Named moves (each a turn or a mirror), then the moves between two rows, first move first; the first pair answered:
F (before |-> after):
[  3 -15 -22  -9 -13   2 -13   3   5] |-> [  8  13  -8 -13  -9  16   9  16   9]
[-10  11  -8 -10  -5  -4  16   9   6] |-> [-14  -7 -18  -7  -8 -11   1   0   5]
[ 20  -7 -10   8  10 -15  -9  26  14] |-> [ 19  -1  -7   8  12 -12  -1  26  15]
D (before |-> after):
[-28  19   3  -5  22  -2  14  32  10] |-> [-35 -10  -2   5  30 -23  -5   7   3]
[ -6   7   4 -17 -30   6  14  26   4] |-> [-39   5  12  -8 -10   3  17   7   0]
[-11   9   8 -13   4   3  11  10   1] |-> [-20  -1   7  -8   9 -10   1  -6  -3]
[ -2 -12   3  14  10 -47  -6   3  15] |-> [ 22   0   0   3  -3 -37  -1  27  20]
H (before |-> after):
[ -9  10  12   2   7 -18   4   8   6] |-> [ 16   4   6  -3 -24  10  -2  -7  -1]
[ 14  -7 -22  28   7   0 -15  -6  -5] |-> [  4  -6  -8  30  16 -14  -8 -14   0]
[-18   2   7 -13  11  -8   1   4  13] |-> [  2  -4   6 -20 -14  13  -3 -12   7]
A (before |-> after):
[ 8 -2 -2 -4 -5 10 -8  0 -2] |-> [11  3 -2 -5 -5 10 -4  2  0]
[  0   7   6 -11  -4   3   6   8  12] |-> [ -8  -4   4 -13  -5  -5  -2   2  11]
[ 22   0   0  21  18 -22  -6  17   3] |-> [ 19   0   4  13  14 -27  -1  20   7]
Now pairs of rows:
Each pair is 2 to 3 moves apart.
[-29  10  25 -11   6 -15  24  -6  13] |-> [ 23   5  -7 -19 -32  26  10   5  -4]  D F H
[ 19  33 -15  28  26  10  11  29  -2] |-> [ 59   2  -8  15 -17 -10  -3  -7   6]  H F D
[24 12  1  9  6 11  9 -6 -5] |-> [ 3 15  4 14 19  8 11 -8 -5]  D H H
[  4  10  10   3 -13  15   8 -13  -6] |-> [-18   9  15  11   7  -5   6 -11  -4]  D H H
[  5  -7 -16  -6  18 -13 -23  -5 -18] |-> [  9  28  10 -10  22  -2   8  -6 -11]  H F
[-26  11  14 -19  -7  19  19   1   5] |-> [-21 -12  -4  13   9  14  -5 -29 -13]  D A
[ 40  -8  -9  30  -3  18 -12 -20 -20] |-> [ 45 -18  -7  21 -11   1 -17 -16 -10]  A F
[ -2 -19  -1 -12   1 -21  -7 -12   6] |-> [ 11  -1 -10 -21 -12   7   0  15   5]  H D
[-29  -1  -1  31  43   7 -14 -27 -10] |-> [ 12 -20  -9  34  26 -26 -35 -19   1]  D H
[-16 -23  -7  -1  -4   5 -14 -17  -1] |-> [  5 -19 -17  -4 -13   3 -19  11   2]  H D
[-8  9 -4 -7 14 -5 -8 43 -1] |-> [ 10  -7 -13 -18 -20  17 -15  27  -7]  A H H
[24 22  7 -3  6  3  8 -8 10] |-> [18 23  9  2 15 -4 10 -1 14]  H H
[ 28   3   8 -23 -38   2   4   1   9] |-> [ 11   7  29 -18 -22 -23  15 -11  17]  H H
[  1 -28  -8  -3 -13 -17 -14 -31 -11] |-> [ 1 30 -2 -4 11  9 22 29 -7]  H F
[ 13   5  28   3  26 -24  11 -33  -2] |-> [ 10  23  14  -6  33 -23  14  26   4]  H A H
[ -9 -25 -12  11 -13   8 -12 -16   7] |-> [-13   9  10  -4 -16  17  18   1  22]  F A
[-18 -24  -1 -22 -14  -7  -9 -10  -2] |-> [-10  18  14 -20  -3  16  21   6  -4]  A F A
[-13  -1   4 -21 -15   7  11  10   7] |-> [ -4 -26 -12  -7 -11   3 -12  -6  -5]  D A D
[-21   1   0  17  15   7   9  -8   3] |-> [ -8 -14 -18  21  11   4  -8   0  -1]  H H D
[-36  -6  13   2  13 -22  -2  -5  13] |-> [-14 -17   8   7   6 -36 -14  -8  19]  F D
[ 27  10 -12  20   0  17  -1  15  -2] |-> [-24 -25  -5  10   4 -11 -15 -14   2]  A D F
[ 11   9   2  17   8 -13   8  20   6] |-> [  9   8  13  13  -6  10  16 -17  -1]  D H D
[-20 -12 -17  -3  13 -13  -7  16  -4] |-> [ 27 -11   0  -3 -10 -12  -3 -21   3]  A H D
[ 26   8   8  14   8  -6   5 -19  -5] |-> [ 27  -4 -12  -6 -14   2  -7  21  -1]  A A H
[ 18   7  -5  15   6   1 -14 -11  -5] |-> [ 22   2  -4  12   0  -7 -15  -9  -2]  A F
[ -2 -19  -2  -2 -23 -25 -11  -2  20] |-> [-30  17  17   3   1  -2  17   7  19]  H F D
[-31  15   7  21  40   2   3 -18 -11] |-> [ 37  27   9  23  25 -14   8   9   4]  D A A
[14 26 -5  9  5  7  8  8  3] |-> [-10  -2 -11  17  16  -5  -8 -18  -5]  D F
[ 22   4 -10 -13 -31  46   0  -9  -9] |-> [  3 -15 -26  12  15 -33 -27  29   5]  H D D
[-28 -12  -2   8  18   5   6 -22 -14] |-> [ 28 -11 -17  19   9   5  -7  -7 -15]  D A
[ 15 -20 -12   7 -15   6 -14   6 -13] |-> [-12  -2  14   9  15 -23  10  15   3]  H F A
[-39   5  29  -9   5 -14  21 -17  10] |-> [  1 -36  -7   3 -16 -31 -23 -23   4]  A D
[  3  20  19  -1  15 -29  11   3  14] |-> [ 10  26  11 -13   0 -17  12  19  18]  F D D
[-2 24 14  2 10  8 21 -2  8] |-> [  6   5   0 -19 -20  25   9   6   3]  A H
[  2 -25  -6 -11 -30  -7 -16 -19   6] |-> [-27  -9 -11  -6  -3 -19 -15  22  10]  D H A
[ -1 -21  -4  10   3 -17 -16 -26  -8] |-> [21 23  2  0 -2 24 14  6 -9]  F H
[-24   7   2  -2   4  -1   2  -3  -5] |-> [-13  10   7  -8  -3  -7  10   4   3]  D F A
[ 39  19   4  11  -1  21  12 -10  -5] |-> [ 10 -19 -22  21  18 -14 -24   5 -11]  H F
[ -4  10  -3  -1   5  27   2  10 -11] |-> [-10  17  18  -8   5   9  13   5   1]  A H
[ 14 -17  -9   5 -11   7 -20 -15 -16] |-> [13 11 -8  7 10 -5 -5 31 -4]  H D F
[-27   1   7   1  13   3  14  -8  11] |-> [-20 -17 -16   8  14  -3  -9   2   4]  H H D
[ 40  -9 -11  -2   7   7  18  26  -4] |-> [ 45 -14   1  -3  -6  12  23  -5  -4]  H D H
[-14  34  13   2  22  14  16  13  -3] |-> [ 29 -17 -17  -7 -24   3 -25   4  -4]  F H D
[ 1 16 15  7 -3 14 23  0  1] |-> [ 29  -4  -1  10 -17  -3   3   1   3]  D D D
[-35  24  19  12  24  -8  16  17   2] |-> [ 10 -26 -14   9  -9 -33 -30  21   1]  F D
[ -8  24 -29   6  14  16   5   3 -14] |-> [ -1  37   2  -7   4   4  25 -16   2]  A H
[-18  12   9  -6  -6  -4  10   6   5] |-> [-16  12  -1  -5  -8   3   5  19   5]  H H
[-7 25  8 -8  0 44 24 11 -7] |-> [-38  -9   8  15  27  -3   0 -28 -10]  H D
[  8 -17   8  -2  -8  -1  -4 -17   1] |-> [  1 -16   3  -7 -13   4  -5 -13  -4]  D D F
[ 13 -16  -6   2 -10   7 -19   0  -2] |-> [ 0 14 16  5 11  1  5 16 10]  F H
[-28 -31 -17   0  -3  -8 -30  -2 -13] |-> [-18   0 -11 -24 -21  18  -5  36  -2]  D D A
[ 22 -21  -3  18   0  22  -6 -27  -5] |-> [  9  -8  23  24  24 -14   9 -26   9]  H D H
[-8 10 -2 -9 -1 -5  5 27 16] |-> [-10   3  18 -10  -7 -10   9 -18  18]  H D
[25 18 14  6  3 -7 16 -5 10] |-> [ 26  -9  -3  14   1 -13  -6 -20   1]  F A
[-4 23  2  6 23 18 15 14  0] |-> [-32 -13   5 -14   0 -13  -1   6  11]  A A F
[ 12   7  29 -16  -3 -21  14   3  -4] |-> [-22   3  18 -25  -5   1  11   8 -13]  H D A
[ 18 -15  -1   9   1 -17 -11 -14 -12] |-> [ -4  12  20 -19  -6  -2  19   8  -1]  D D A
[ 38   3   6  -7 -26 -11   0  20  11] |-> [ 28 -19  -1  -4 -28 -19 -14   9   5]  F A
[ 13 -21 -18   1 -19  17 -20 -21 -15] |-> [-17  21  18   0   4  28  20 -19  -6]  F D A
